[[-0.22  3.84 -0.60 -2.17 -1.79 -1.24]
 [-1.05 -1.25  4.91 -0.03  2.55 -3.40]
 [ 1.25 -2.44  2.00  2.12  2.59 -2.78]
 [-0.76  4.46 -0.23 -1.55  0.11 -0.56]
 [ 0.65 -0.79  5.39 -0.33  2.24 -3.37]
 [-0.44  4.35 -0.37 -1.96 -0.95 -0.86]]
=>
[[ 1.25 -2.44  2.00  2.12  2.59 -2.78]
 [ 0.65 -0.79  5.39 -0.33  2.24 -3.37]
 [-0.22  3.84 -0.60 -2.17 -1.79 -1.24]
 [-0.44  4.35 -0.37 -1.96 -0.95 -0.86]
 [-0.76  4.46 -0.23 -1.55  0.11 -0.56]
 [-1.05 -1.25  4.91 -0.03  2.55 -3.40]]

[[-3.80 -1.92 -0.05  3.59 -0.68 -1.83 -3.74  3.65]
 [ 2.44  3.33 -2.36 -2.22  2.48  2.46 -0.90 -3.18]
 [-1.21  1.64  0.45  1.62  0.28 -2.14 -2.42  1.40]
 [-1.45 -0.85  0.39 -5.33 -1.67  2.14 -1.23 -1.08]]
=>
[[ 2.44  3.33 -2.36 -2.22  2.48  2.46 -0.90 -3.18]
 [-1.21  1.64  0.45  1.62  0.28 -2.14 -2.42  1.40]
 [-1.45 -0.85  0.39 -5.33 -1.67  2.14 -1.23 -1.08]
 [-3.80 -1.92 -0.05  3.59 -0.68 -1.83 -3.74  3.65]]

[[-0.05  0.10]
 [ 2.07  1.31]
 [ 2.32  1.76]
 [ 4.55  3.46]
 [ 0.08 -0.67]
 [ 2.58  2.22]
 [ 0.90 -0.20]
 [-1.76 -3.61]
 [ 1.84  0.98]
 [ 0.47  0.35]
 [ 3.70  3.21]]
=>
[[ 4.55  3.46]
 [ 3.70  3.21]
 [ 2.58  2.22]
 [ 2.32  1.76]
 [ 2.07  1.31]
 [ 1.84  0.98]
 [ 0.90 -0.20]
 [ 0.47  0.35]
 [ 0.08 -0.67]
 [-0.05  0.10]
 [-1.76 -3.61]]

[[-2.90 -0.26  1.82 -1.16  2.31  0.00 -1.60  2.51 -3.85  0.55  2.74 -1.06
   0.10  2.58 -2.87]
 [ 0.19 -1.66  3.37 -0.39  0.74  2.88  1.14  1.82 -4.96 -0.37  2.08 -2.35
  -2.14 -0.86  0.46]]
=>
[[ 0.19 -1.66  3.37 -0.39  0.74  2.88  1.14  1.82 -4.96 -0.37  2.08 -2.35
  -2.14 -0.86  0.46]
 [-2.90 -0.26  1.82 -1.16  2.31  0.00 -1.60  2.51 -3.85  0.55  2.74 -1.06
   0.10  2.58 -2.87]]

[[-0.24 -0.02 -0.59  0.60 -0.62  1.16]
 [-0.56  0.87  0.34  0.33 -0.91  1.02]
 [-0.10  0.11  0.18 -0.19 -0.10  0.19]
 [ 0.00 -0.51  0.22 -0.19 -0.32 -1.42]
 [ 0.22 -0.38 -0.08 -0.45 -0.02 -1.55]
 [ 0.78 -0.62  0.61 -1.88  0.74 -4.83]
 [-0.80  0.93  0.24  0.39 -1.02  0.71]
 [ 1.63 -0.11  0.26  0.20  0.26  1.97]
 [-0.62  0.21  0.69  0.53 -0.35  1.57]
 [-0.96  0.90  0.32 -0.10 -1.23  0.62]
 [ 0.24  1.02 -1.64 -0.03 -0.36  2.77]
 [-0.45 -0.06  0.32 -0.11 -0.47  0.35]]
=>
[[ 1.63 -0.11  0.26  0.20  0.26  1.97]
 [ 0.78 -0.62  0.61 -1.88  0.74 -4.83]
 [ 0.24  1.02 -1.64 -0.03 -0.36  2.77]
 [ 0.22 -0.38 -0.08 -0.45 -0.02 -1.55]
 [ 0.00 -0.51  0.22 -0.19 -0.32 -1.42]
 [-0.10  0.11  0.18 -0.19 -0.10  0.19]
 [-0.24 -0.02 -0.59  0.60 -0.62  1.16]
 [-0.45 -0.06  0.32 -0.11 -0.47  0.35]
 [-0.56  0.87  0.34  0.33 -0.91  1.02]
 [-0.62  0.21  0.69  0.53 -0.35  1.57]
 [-0.80  0.93  0.24  0.39 -1.02  0.71]
 [-0.96  0.90  0.32 -0.10 -1.23  0.62]]

[[-2.29  2.82  2.07  1.20  3.16  2.01 -1.64  0.40 -1.79  2.78  2.12  0.40]
 [ 0.86  1.92  2.20 -2.43  0.91  0.95  2.14 -4.10 -2.30 -0.20  0.15 -0.69]
 [-2.96  1.46  0.49  3.00  2.55  1.35 -3.25  3.42 -0.13  2.97  2.04  0.91]
 [ 0.27  3.76  3.83 -2.84  2.50  2.10  2.27 -5.45 -3.86  0.84  1.06 -0.79]]
=>
[[ 0.86  1.92  2.20 -2.43  0.91  0.95  2.14 -4.10 -2.30 -0.20  0.15 -0.69]
 [ 0.27  3.76  3.83 -2.84  2.50  2.10  2.27 -5.45 -3.86  0.84  1.06 -0.79]
 [-2.29  2.82  2.07  1.20  3.16  2.01 -1.64  0.40 -1.79  2.78  2.12  0.40]
 [-2.96  1.46  0.49  3.00  2.55  1.35 -3.25  3.42 -0.13  2.97  2.04  0.91]]
